In the rows, 128 means zero.
Each path below is one point turned by a fixed rotation once a step. After each direction that follows a path, write how fast that rotation turns it, in degrees each step (0 if it stays still).
Each turn is a multiple of 5 degrees from 10 to 175, or 0.
Each row of a path follows its step; steps can be skipped.
path 1
step 0: [117 131 127 125 125 128 127 128 118 131 122 127 135 125 131 127 132 132
 138 142 124 127 138 130 124 128 134 132 125 132 129 127 121 129 131 135
 134 123 129 124 138]
step 1: [127 124 130 137 128 137 124 135 128 137 125 130 130 131 131 133 141 127
 127 138 126 130 136 130 126 132 130 127 127 125 134 127 126 125 125 114
 129 122 133 125 135]
step 2: [134 125 127 127 132 135 119 127 127 132 124 137 115 127 128 132 134 125
 133 129 129 131 138 124 125 131 123 120 130 135 122 132 125 130 138 117
 128 125 128 136 129]
step 4: [128 130 131 123 124 126 126 128 129 125 123 123 129 126 122 126 134 121
 135 133 126 132 129 139 120 134 120 124 117 127 132 120 122 129 127 136
 142 127 121 129 130]
step 5: [130 125 134 135 132 140 121 127 129 130 127 127 142 131 119 127 126 123
 127 138 122 138 123 130 124 132 126 124 128 123 126 127 122 121 130 124
 136 129 127 124 122]
step 7: [131 130 134 116 133 130 132 128 119 128 131 125 128 128 130 132 126 136
 122 130 122 122 132 135 118 127 123 133 132 123 120 128 131 128 140 130
 132 134 133 127 135]
step 8: [129 134 127 129 121 124 124 139 120 131 136 125 132 128 133 130 127 132
 119 130 128 123 131 134 124 138 123 127 114 125 132 123 122 131 137 128
 134 128 130 128 132]
step 9: [124 129 119 134 128 134 122 126 120 132 126 126 137 119 130 134 123 128
 132 134 122 131 127 131 129 127 134 122 118 130 125 132 116 132 139 123
 129 123 129 128 130]
step 10: [135 126 124 136 129 131 127 124 128 129 133 129 131 119 131 130 141 131
 132 130 128 122 135 137 120 124 135 125 132 136 127 136 120 124 126 123
 127 123 134 120 133]
[129 127 130 128 128 129 128 125 128 129 128 129 132 129 127 126 128 129
 129 131 128 129 131 126 127 129 128 131 130 128 131 128 131 127 127 132
 129 128 130 127 127] => 60
[129 132 130 129 129 129 130 127 128 128 131 124 129 126 126 128 125 129
 125 128 127 127 126 127 128 129 128 128 127 128 128 130 129 131 129 129
 129 130 131 127 129] => 35
[126 130 129 130 129 129 129 129 132 126 125 128 131 129 130 125 130 128
 130 129 128 130 125 128 125 129 131 129 127 129 128 130 126 128 129 126
 127 127 129 126 128] => 80
[131 129 126 128 132 127 125 129 131 127 129 127 128 128 127 126 126 129
 131 129 129 126 128 128 128 123 126 129 130 128 128 129 127 129 130 129
 126 124 129 129 128] => 100
[127 126 130 127 128 130 128 130 130 129 125 126 124 130 123 128 130 126
 130 128 128 127 127 127 130 129 128 125 129 131 130 128 128 127 128 130
 130 128 131 129 129] => 35
path 2
step 0: [127 121 133 125 120 127 129 118 133 132 128 131 122 123 126 131 133 133
 130 129 135 130 128 127 123 132 113 131 133 124 125 140 130 125 119 125
 133 124 121 133 136]
step 1: [127 126 142 128 127 133 123 127 131 125 125 132 134 141 125 130 124 140
 127 128 132 127 125 126 133 127 130 125 138 128 125 118 129 134 122 116
 127 128 126 124 137]
step 3: [127 126 120 117 123 124 127 124 133 123 126 137 131 123 136 123 137 124
 126 124 128 130 130 129 124 133 116 123 126 137 115 123 137 130 128 126
 133 124 128 131 122]
step 5: [126 116 123 134 136 136 131 124 127 124 133 129 134 126 123 134 134 130
 131 139 124 134 137 130 117 124 133 134 121 126 125 129 128 120 130 138
 125 133 126 124 125]
step 6: [129 113 135 127 131 135 123 126 121 127 122 133 116 127 130 126 127 124
 131 123 129 128 131 128 132 126 128 126 128 133 115 137 138 131 133 131
 132 134 124 124 119]
step 7: [122 133 137 130 129 126 123 127 118 135 140 125 128 138 127 132 122 124
 134 120 120 130 125 135 133 123 130 129 128 130 131 128 129 125 123 121
 137 136 124 129 121]
step 8: [131 132 127 127 131 129 134 128 130 134 124 124 128 123 112 129 135 132
 132 124 120 133 125 127 120 123 120 139 128 119 131 125 133 123 130 125
 131 130 117 130 122]
step 9: [125 124 135 126 135 122 124 127 127 132 116 129 118 120 125 124 131 133
 130 123 130 122 131 130 130 129 128 122 128 118 124 127 137 129 121 122
 134 117 124 126 138]
step 10: [116 138 127 134 131 123 123 126 129 126 132 131 135 129 127 124 122 131
 137 133 120 131 131 123 126 124 134 126 136 129 124 129 122 137 116 120
 130 126 127 120 134]
[129 127 128 128 128 128 128 128 130 131 125 127 126 127 129 131 129 124
 129 128 131 128 132 128 129 125 124 129 129 129 127 125 127 129 127 130
 128 126 128 127 127] => 125
